In the rows, zero is written as 128.
A single turn carries every row of the set below to another of its rows. Some are shown first; where does it send the rows asked next?
ges: [113 129 134 150 122 135 116 123 125 117 160 135 113 121 129 156 116 137
 133 105 119 171 126 122 136 183 134 175 121 107 114 124 124 149]
Baf: [118 127 142 140 119 117 109 117 113 130 126 107 112 134 119 151 137 134
 135  91 121 111 124 101 145 142 139 123 189 136 124 123 133 144]
Zoral: [114 130 130 156 121 135 121 122 123 123 165 134 107 117 120 154 116 140
 134 108 123 171 127 121 137 173 132 175 122 107 109 125 125 152]
gofi: [118  99 129 109 135 117 127 109 123 122 164 130 122 131 148 145 128 130
 145 140 116  94 122 113 128 136 123 144 152  77 122 123 116 121]
lop: [111 137 136 130 133 124 121 123 125 119 144 118 114 125 127 145 114 123
 132 139 110 197 123 132 142 138 145 149 147 139 117 140 139 149]
lufuf: [106 155 115 140 118 136 123 120 115 123  93 156 111 118 128 149 114 134
 119  90 107 127 146 111 138 104 134 113 117  98 112 133 131 139]
fatul: [119 131 112 145 108 127 103 123 121 108 133 135 121 114 135 134 126 141
 165 134 128 113 148 133 142 120 117 115  88 161  93 125 132 135]
soso: [108 104 127 121 121 138 161 132 131 123 123 117 121 132 140 147 134 132
 130  83 114 149 137 119 146 123 142 181 101 156 121 135 136 133]
Goned: [112 129 131 153 123 136 119 114 124 121 159 133 111 118 127 155 116 141
 140 111 120 173 125 120 134 177 128 177 116  96 108 119 122 148]
bida: [121 123 130 149 117 117 120  99 105 147 124 104 114 127 106 151 127 141
 152 115 124 117 117  92 143 127 116 115 172 105 104 114 131 140]
Pil: [108 101 116 129 115 141 168 122 126 137 122 118 121 122 127 148 125 141
 142 105 113 149 131 114 146 106 129 177  86 130 105 129 131 132]
kup: [107  99 125 113 126 139 157 112 132 120 110 114 128 133 148 146 131 129
 143  97 115 156 129 116 142 130 127 175  82 131 115 120 122 119]
fil: [116 121 133 127 127 139 154 146 134 116  89 135 105 130 115 152 122 134
 127 161 116 121 140  92 157 118 149 129 128 138 120 143 136 159]
Mol: [109 134 133 131 133 126 121 112 123 124 141 113 116 123 125 145 109 128
 145 151 113 201 119 130 140 132 131 144 136 118 107 132 139 142]
muviv: [107 153 121 134 121 137 119 112 121 111  86 155 116 124 141 146 117 129
 119  86 107 128 148 112 132 112 131 115 113  93 116 126 126 133]
dosi: [118 103 127 119 128 117 136 127 124 132 173 128 114 125 133 148 130 136
 137 138 117  88 125 115 138 122 134 147 166  95 124 138 124 137]
zat: [115 119 144 109 136 137 141 134 142  95  72 135 113 141 141 151 130 120
 126 149 116 125 139  95 148 144 151 128 119 137 133 135 127 146]
zene: [114 115 133 117 133 137 150 126 135 112  73 133 114 134 126 153 121 129
 143 171 116 127 133  87 149 128 131 123 104 109 114 124 127 144]
Kipot: [116 133 115 142 110 126 102 131 124  99 130 135 123 118 142 134 132 137
 155 122 128 110 152 138 143 130 128 120 102 177 104 133 133 138]
lazut: [117 102 135 107 136 119 124 124 130 114 162 130 120 136 154 147 136 124
 133 122 116  92 129 119 134 145 140 149 169 102 137 134 117 129]
rusa: [115 127 124 126 133 139 126 125 134 133 125 137 117 122 138 149 127 142
 134 135 118  52 129 104 137 163 138 135 124 144 138 127 122 140]
kono: [104 155 121 138 122 136 116 123 123 113  88 156 112 122 139 146 120 129
 114  77 107 125 151 116 133 111 143 117 123 107 119 136 131 138]
ziv: [117 125 120 128 130 141 130 120 128 144 128 137 115 116 128 148 123 147
 142 148 120  54 123 100 136 152 127 130 116 130 125 123 119 140]
bobap: [118 122 141 129 127 119 105  88 115 121 110 102 123 139 134 148 136 127
 151 102 121 122 118  99 136 157 118 117 170 108 121 104 117 126]
vegev: [117 131 116 135 116 128  97 119 126  94 122 132 128 120 149 134 131 133
 165 125 125 117 147 136 138 135 119 115  89 161 100 122 125 128]
dobo: [118 124 127 121 134 140 123 112 133 130 120 136 121 122 143 149 127 138
 142 142 120  59 123 100 133 168 128 132 114 128 131 117 113 130]
Gosek: [111 134 136 122 137 126 113 109 127 108 133 113 122 126 138 143 115 117
 140 141 110 201 121 131 137 148 135 145 136 125 115 129 131 138]

ges turns into Zoral
bobap turns into Baf
dosi turns into gofi
Now these:
Kipot turns into fatul
soso turns into Pil
rusa turns into ziv
lop turns into Mol
zene turns into zat
kono turns into lufuf

